One turning vector, and how many steps it has turned
The counts run from 0 to 136.
[107 156 141 147 124 138 158 147  76 163 131 156 166 169 165  90 159 152
 100 102 122 100 161 131  72 126 123 165 146 125 101 152 114 158  96 166
 149 128 149  97 143 109 110 117 125 108 126 125 173 129 108 112 163 126
 118 115 141 146  92 163 152 111 117 177 163 174 144 109 181  88 141 122
 147  96 100 132  96 148]	102
[136 101 141 141 136 173 151 192 132 135 124 133 160 127 120  94 164 131
 100 177 182 127 139 121 103 125 150 139  87 107 100 125  80 130 140 111
 119 144 121 120 182 127 151 140 164 158 157 108 132 114 152 154 130 138
 127 152 118 158  93 165  90 149 130 162 139 198 109 109 130 106 177  88
 127  80 123 111 134 121]	60
[161  70 100 139  78 143 156 163 119 144 117 133 140 131 180 105 124 121
 124 122 139  91 156 137 115  97 146 135 133 111 116 147  86 152  98 154
 130 117 163  88 162 163  95 114  89  97 141 153 137 107 117 188 149 122
 135 138 138 134 108 194 117 102 110 160 150 152 116 154 144 113 121 100
 108 131  93 132 116 136]	34
[122 155 132 183 112 160 148 141  50 156 165 177 149 129 181  91 166 137
 144 106 132  89 146 108 108  98 146 155 143 137 132 128 120 164 131 174
 160 129 131 114 138 110 129 131 137 141 138 119 135 111  86 162 139  97
 120 124 146 122  77 181 133 118 101 166 152 165 142 127 175  93 145 116
 132  99 103 138  98 124]	99
[153 117  95 175  86 126 184 157 108 126 143 110 192 119 122  80 115 144
 107 124 164 114 140 149 110 100 119 131 125 127  97 122  84 133  94 159
 101 117 180 110 131 143 110 147 131 112 144 105 143 160 119 149 164 145
 109 182 137 148 123 175 141 144 104 168 158 166 136 120 161 120 142  90
 116 123  94 134 109 175]	40
[152  83 163 138 123 170 109 164 177 188 128 131 133 147 156 103 139 165
  84 147 125  71 147 138 126 112 167 170 134  91  88 120  94 149 136 153
 148 126 119 127 164  86 111 135 147 152 163 100 129 122 154 118 155 120
 144 195 138 100  85 149 127 107 137 143 113 165 103 114 122 104 124 108
 116 106 130 132  95 113]	69
[154 112 103 174 100 122 182 171 102 149 141 115 195 118 139  75 110 155
 111 127 161 117 156 150 112 102 109 133 130 124  96 127  88 127  84 158
 120 122 169 101 128 158  92 125 128 115 133  97 145 134 120 163 154 143
 123 191 137 148 124 170 125 119  87 165 156 158 143 116 159 112 145  90
 122 116 100 131 112 160]	39
[157 121 135 124 153 150 126 164 160 165 167 119 148 118 162  77 117 188
  77 148 162 120 141 113 118 126 150 129  90 112 119 102  68 128 132 135
 140 153 123 101 170 115 174 106 139 189 129 113 136 136 141 149 118 147
 128 165 159 155  94 142 100 112 136 154 147 150 135 106 132  95 138  94
 108  90 106 102  91 131]	75
[133 165 173 135  94 144 128 129 121 199 178 141 144 165 169  84 121 169
  86 123 120  98 160 117  98 128 147 149 137 118 128 122 142 165 124 156
 149 114 144 109 144  83 113 144 116 163 136 109 184 111 146 110 152 122
 138 140 104 162  72 156 158  97 150 178 124 153 137 113 170 108 121 114
 118 101 137 115 109 158]	6
[150 111 142 161 141 173 157 182 123 124 132 139 150 117 120  92 167 126
 110 169 177 128 121 115 116 112 156 142  82 108 100 127  88 138 146 107
 117 135 119 126 169 107 160 152 178 179 164 114 117 121 134 156 125 137
 127 155 121 149 101 177  87 155 115 153 162 199 107 109 126 114 178  92
 123  83 111 130 122 116]	61
[139 163 113 136  94 147 121 154  91 148 142 119 151 175 157  97 148 118
 104 109 106  92 167 117  64 131 140 154  98 131 141 148 118 127 119 183
 168 120 143 105 156 113 125 132 132 131 164 132 160 162 100 111 170 122
 130 155 145 133  95 164 148 152 126 165 112 187 144  96 167  97 125 121
 116 103 108 139  87 150]	105
[145  96 107 126 141 161 126 134 195 153 142 129 128 127 150  88 138 150
  69 132 142  92 127 117 120  96 153 145 147  86  90 111  87 148 142 160
 123 144 163 104 168 125 171 133 138 177 153 129 118 133 138 141 137 122
 136 173 138 124  79 157 106 105 171 175 140 175 127 108 126  99 120 100
 126  83  94 103 107 125]	72
[139  88 176 131 133 180 160 171 145 159 107 123 144 136 139 102 148 150
  74 129 135 113 138 128 123 138 165 177 115  83  74 143  97 165 127 105
 100 128 120 110 176  78 137 122 145 155 135 121 142  96 137 123 153 137
 140 138 134 146  96 170 109 114 120 139 180 171  98 139 130  92 155 116
 146 114 133 150  93 113]	65
[133 102 141 131 128 173 140 182 155 147 118 125 165 129 115 102 160 139
  91 183 162 131 152 122 100 125 139 137  91 121 119 124  80 141 138 118
 122 157 114 124 183 118 137 125 160 154 163 111 132 129 163 156 137 140
 121 152 121 168  82 177 103 145 141 168 113 195 110  97 135 104 182  88
 121  94 145 103 145 135]	59
[174 104 117 169  96 130 170 168  84 138 133 129 151 125 166 104 108 139
 110 108 136  99 157 134 118 129 132 130 135 118 104 114 114 153  90 180
 121 103 143 124 136 119  95 133 115  99 159 136 122 121 100 163 149 113
 126 157 158 119  88 182 140 129  83 157 162 158 157 131 174 101 124  93
 115 154  79 161  61 147]	115
[167 102 136 165  88 182 185 179 129 141 137 131 162 118 118 127 136 114
 145 160 142  97 141 125 126  69 158 150  89 128 141 142  83 130 117 106
 125 107 134 107 178 120  96 151 146 143 170 148 141 123 118 167 155 120
  96 173 115 156 103 198 118 150 104 147 129 158  92 137 135 128 153 122
  80 148 141 143 121 155]	47
[149 165 113 137 114 147 142 153  82 154 175 131 101 141 153  81 123 129
 110 124 127 147 134  89 104 106 175 156 103 115 142 118 107 148 140 137
 162 109 124 101 164 122 160  97 103 174 156 163 164 111  90 142 117 102
 135 108 154 157  90 168 142 143 120 156 168 167 160  99 165  74 148 114
 101 112  87 141  90 134]	14
[141 124 177 122 103 176 131 136 106 174 174 156 139 129 197  90 140 168
  74 137 132  98 133 114 139 127 172 140 100 104 118 114 123 174 124 132
 112 125 144 104 165  73 135 138 102 172 118 115 155  99 148 159 139 154
 143 132 128 171  76 160 125  97 154 156 144 125 108 136 133 111 112  95
 113 110 126 124  99 128]	81
[143 148 118 140 100 143 120 172 101 150 139 125 156 188 165  95 148 120
 105 134 120  90 167 116  61 126 146 147  86 143 143 158 107 122 112 166
 183 118 134  98 170 123 112 123 137 116 159 140 163 162 105 114 167 123
 123 163 149 134  98 157 133 154 129 166 109 180 128  95 164 107 117 114
  98  95 102 128  86 146]	106
[162 122  97 132  81 140 146 177  80 125 133  92 136 156 163  89 132 108
  96 109 125 116 143 125  88 132 158 154  60 114 124 170 104 123 120 151
 130 104 148  88 176 148 131  99 102 132 135 153 156 136  90 143 167 144
 155 136 150 150 142 169 136 149 116 148 150 181 123 116 146 104 128  99
 111 115  87 147  87 143]	29
[120 167 123 147 110 141 153 141  78 152 133 141 155 175 155  82 159 129
  94  88 117 103 156 121  72 128 135 164 130 120 109 147 129 149 107 178
 139 116 164 101 150 121 126 121 122 111 142 127 174 137  99 114 167 126
 143 129 138 148 104 161 149 125 129 182 156 186 144 104 167  88 133 111
 150  91  98 133  98 147]	103
[156 101 125 133  90 124 171 169 113 155 123 130 171 149 156 103 115 140
  78 130 131 102 171 149  87 145 108 117 131 108 103 116 123 150  88 179
 112  99 162 107 148 135  90 144 108  95 153 132 162 132 157 163 161 157
 127 155 124 154  92 182 144 119 120 178 131 181 151 123 165 126 129  91
 121 131 111 126 109 164]	118
[134  98 116 149 101 157 146 157 141 147 107 114 140 127  77  97 144 132
  94 164 154 130 137 141 118 102 159 154 153 113  73 106  88 153 127 140
  88 137 161 140 150 119 120 140 152 130 193 104 136 142 154 137 147 116
 117 176 135 149  84 174 132 153 146 182 127 199 125  94 150  83 153  82
 125 113 114 127 142 151]	56
[154 115 119 144  81 141 177 156 127 134 134  97 190 138 114 108 119 142
  96 139 141 114 156 149 101 117 122 129  94 141 130 132  89 138  92 152
  94 123 174 112 147 123 112 140 134 130 146 124 149 170 139 150 184 152
 100 170 139 187 106 179 153 156 125 168 125 150 118 113 167 101 147 100
  95 145 126 133 113 192]	42
[147  81 156 138 136 161 109 151 183 182 127 131 136 144 160  98 133 172
  81 154 135  74 143 134 118 105 157 163 140  93  65 124  84 150 130 144
 147 136 137 108 165 107 111 135 141 147 151 111 133 123 157 125 141 126
 141 197 132 117  90 150 118 100 154 162 127 170 106 111 119 111 111 101
 122  84 112 108 109 118]	70
[148 130 159 144  96 177 138 130 101 169 191 162 132 127 193  84 138 152
  91 124 129  92 125 111 145 109 173 140 119  93 119 112 135 172 147 153
 112 108 152 109 158  84 128 155 102 176 125 101 157  93 141 178 138 146
 148 150 117 149  79 162 123  98 149 165 133 140 110 142 126 125 107  99
 115  97 133 121 110 118]	82
[131 163 134 128 130 138 139 144 119 164 161 145 125 159 153  84 126 139
  97 137 133 126 149 101  81  91 162 149 117 124 130 134  93 138 123 111
 173 120 132  88 169 137 153  97 115 167 136 181 188 111 106 121 115 112
 118 104 129 165  86 159 128 117 141 177 162 170 152 104 157  94 140 119
  90  81  90 111 112 150]	12
[153 113 126 118 151 158 124 150 189 165 156 119 146 114 158  88 121 181
  78 140 146 109 135 114 118 119 143 136 105 109 126  98  74 134 138 148
 140 158 127 103 169 120 180 112 145 193 141 115 126 145 141 154 127 128
 129 172 160 141  83 160 104 115 146 153 131 156 135 103 135  92 148 107
 104  94 107  95  96 134]	74
[115 147 152 143 136 154 148 124 136 183 172 164 151 138 166  77 128 175
 102 127 126  77 136 121 116  64 150 163 157 114  99 117 101 150 123 140
 166 124 159  91 144 118 136 119 127 173 107 127 181 125 127 138 137 136
 112 149 116 140  87 154 141  76 143 176 152 132 134 116 144 114 117 131
 108  81 120 102 113 154]	86
[130 106 131 161  85 140 132 140  62 149 134 158 117 152 177 108 146 124
 107 125 131 106 142 129 110 117 160 150 138 116 122 136 118 189 123 178
 139 113 149 109 137 116 115 125  96 125 149 146 149  94 114 156 138 107
 144  99 145 135  62 184 178 124 131 180 135 169 143 111 174  93 137  87
 118 121  80 148 104 133]	19
[140  96 123 157 102 156 146 169 129 162 110 116 154 133  83  84 134 153
  91 172 154 134 150 140 118 101 150 160 151 112  58 110  89 146 117 129
 106 131 145 128 151 122  96 142 147 120 185  93 145 129 150 133 148 119
 119 186 128 139  96 160 133 142 129 176 128 180 116 102 150  88 143  77
 129 109 126 133 139 138]	55
[130  91 133 129 120 170 137 168 161 150 109 123 161 130 103 116 157 133
  91 177 156 123 154 132 101 120 140 143 109 121 122 110  85 148 131 130
 109 155 124 132 171 119 143 135 163 155 177 116 127 144 165 147 154 121
 111 155 129 161  68 184 130 153 150 177 103 189 115  97 149  86 181  97
 113 112 135 110 142 152]	58
[140 176 138 152 101 143 123 128 117 173 185 144 126 160 157  78 128 136
 104 136 137  99 139 109  96  91 158 152 130 109 125 123 133 147 141 158
 165 104 161 111 147 107 121 156 125 174 162 118 185 121 124 121 134 117
 134 159  99 150  82 151 140 109 147 183 123 171 145  97 153 118 112 105
 113  67 106 107 124 144]	8
[156  69 116 144  71 143 144 171 107 144 117 126 141 144 188 114 127 124
 117 139 132  91 165 135 113 100 155 139 105 129 121 156  81 149  94 145
 148 118 147  84 166 154  82 112  96  92 140 157 138 109 116 172 159 128
 133 137 147 141 110 190 120 118 104 153 140 147 106 146 147 121 112  99
  88 134  89 140 103 141]	33
[134 170 108 145  92 143 137 151  79 144 145 128 147 171 154  86 152 120
  95  89 114 109 151 118  71 130 137 152 116 117 125 146 133 138 115 191
 144 110 163 105 154 114 131 131 128 126 155 123 161 153 101 113 173 123
 138 145 139 137 107 162 150 143 131 170 132 193 146  98 174  92 131 116
 140 105 100 136  92 149]	104
[139 159 180 131  96 157 135 120 126 193 180 144 148 152 167  92 127 166
  88 114 113  99 152 121 110 123 143 155 142 120 133 110 132 182 121 168
 127 119 143 119 141  65 120 141 116 174 137 113 169 115 141 117 152 115
 130 136 122 162  62 164 166 102 141 168 141 137 139 119 178 101 124 126
 118 121 129 133  98 158]	5
[159  98 140 137  93 127 166 171 114 154 117 130 173 149 152 114 113 144
  85 130 132  92 182 152  99 142 113 120 132 119 113 120 109 148  79 178
 113 109 145 117 144 122  84 134 110  89 154 131 145 127 148 153 171 142
 119 152 142 154  80 183 156 115 115 175 137 167 150 127 174 110 130  98
 119 147 111 142  85 167]	117
[132 158 142 143 129 137 128 136 135 165 161 148 135 155 149  99 125 144
 110 147 140 104 152  99  84  79 163 159 117 132 137 136  85 150 124 123
 190 125 132  94 158 124 139 102 128 173 145 176 185 130 111 115 128 102
 103 116 122 164  76 158 140 119 142 175 142 161 153  90 163 106 135 129
  79  87  90 102 113 156]	11
[156 108 112 115 153 160 127 140 200 161 148 119 127 122 148  96 125 155
  75 130 142  95 127 111 117 101 145 145 124  92 113  91  81 135 141 162
 128 154 150 105 165 116 183 119 145 192 151 122 114 150 136 146 135 116
 131 178 152 133  76 172 109 110 162 159 135 169 137 106 128  96 139 111
 117  93 105 103  98 139]	73
[136 104 118 142 107 165 143 156 159 141 111 124 148 132  87 109 152 135
  97 162 148 125 143 136 109 105 141 152 125 124 109 109  86 154 126 145
  95 146 149 136 162 115 136 144 159 149 191 109 121 147 156 146 153 112
 113 163 133 149  74 179 140 152 152 169 109 196 119 103 151  82 165  87
 120 119 129 118 141 157]	57
[147 113 107 155 103 194 190 178 131 170 126 121 134 110  86  90 125 132
 120 120 131 134 141 120 128  84 146 167 154  92  95 114 107 139 115 124
 102 112 138 113 159 120 115 128 135 146 175 122 145 106 112 161 152 105
 132 166 123 142 110 204 123 120  94 150 165 169 117 134 144  85 178 125
 131 150 153 155 118 135]	51
[119 156 144 182 125 153 151 145  68 163 152 176 167 150 176  97 161 149
 131 106 125  91 151 118  98 102 132 161 148 140 127 133 107 165 116 171
 166 130 124 109 129  99 124 119 146 131 135 123 140 118  89 140 151 101
 114 132 155 125  72 178 153 118  96 166 151 160 152 112 184  90 148 126
 125 108 106 141  87 134]	100
[116 142 142 126 106 167 117 144  71 170 156 170 134 137 190  95 168 140
 123 145 131 120 165 105  94 115 160 136 114 146 159 126 108 161 121 137
 157 139 113  96 170 120 129 103 107 135 128 145 156 105 116 177 128 118
 123  86 149 169  69 178 128 122 136 172 129 147 125 131 168  84 134 105
 100 109 131 115 121 127]	96
[130 134 107 181 122 124 159 156  87 132 138 148 167 158 172  93 135 124
 117 122 150  86 131 136  84 103 123 149 113 116 119 153 109 144 127 182
 167 116 161 100 133 152 134 133 141 141 119 132 155 137  94 144 158 129
 135 148 129 119 101 168 145 121 110 173 139 197 152  91 154 116 152 109
 128  77  56 124 107 138]	24
[121 123 127 154 109 134 146 168  87 169 136 166 164 169 190 105 143 137
 103 139 130  90 162 139  86 121 116 136 116 113 137 148 121 154 121 186
 180 128 126 102 144 149 113 111 124 124 125 125 159 117 124 156 152 133
 143 128 127 132  79 180 151 103 108 177 100 186 156  95 165 106 161 106
 133  98 101 116 115 126]	22
[159  82  80 146  76 149 167 156 123 144 132 133 145 119 172 102 123 116
 123 111 135  95 149 133 118  93 129 124 142 104 133 137 101 147 100 177
 118 123 165  89 156 160 101 120 100 114 153 145 117 113 105 199 153 116
 140 149 141 127 100 206 124 103 102 161 152 157 129 152 148 105 142 109
 117 144  96 133 111 141]	35
[151  78 126 129 137 153 115 140 189 164 129 129 129 138 153  84 133 153
  71 137 136  84 137 124 117  97 161 155 151  92  70 107  86 145 134 152
 133 139 161 110 168 123 137 139 143 158 153 116 130 128 148 138 134 125
 138 176 131 119  84 153 106  95 162 176 140 174 119 118 121 114 112  96
 125  74  97 102 114 122]	71
[125 143 170 152 127 166 141 124 137 194 178 171 165 134 179  92 128 175
 106 135 119  63 141 122 124  70 153 161 145 109 119 115 104 153 127 145
 168 123 147 108 143 103 133 135 136 175 112 121 165 127 121 146 141 126
 108 161 120 134  74 158 149  81 133 165 129 121 119 121 146 119 111 133
  97  97 123 116 104 148]	85
[122 129 115 175 116 126 156 165  78 152 143 162 166 161 184  94 146 132
 113 129 142  97 149 136  82 113 123 140 120 112 120 151 116 146 125 178
 175 122 144 102 139 153 118 122 124 131 120 123 162 120 110 151 146 145
 144 137 122 121  96 168 140  98 109 176 123 198 151  93 157 111 158 103
 133  74  83 115 114 132]	23
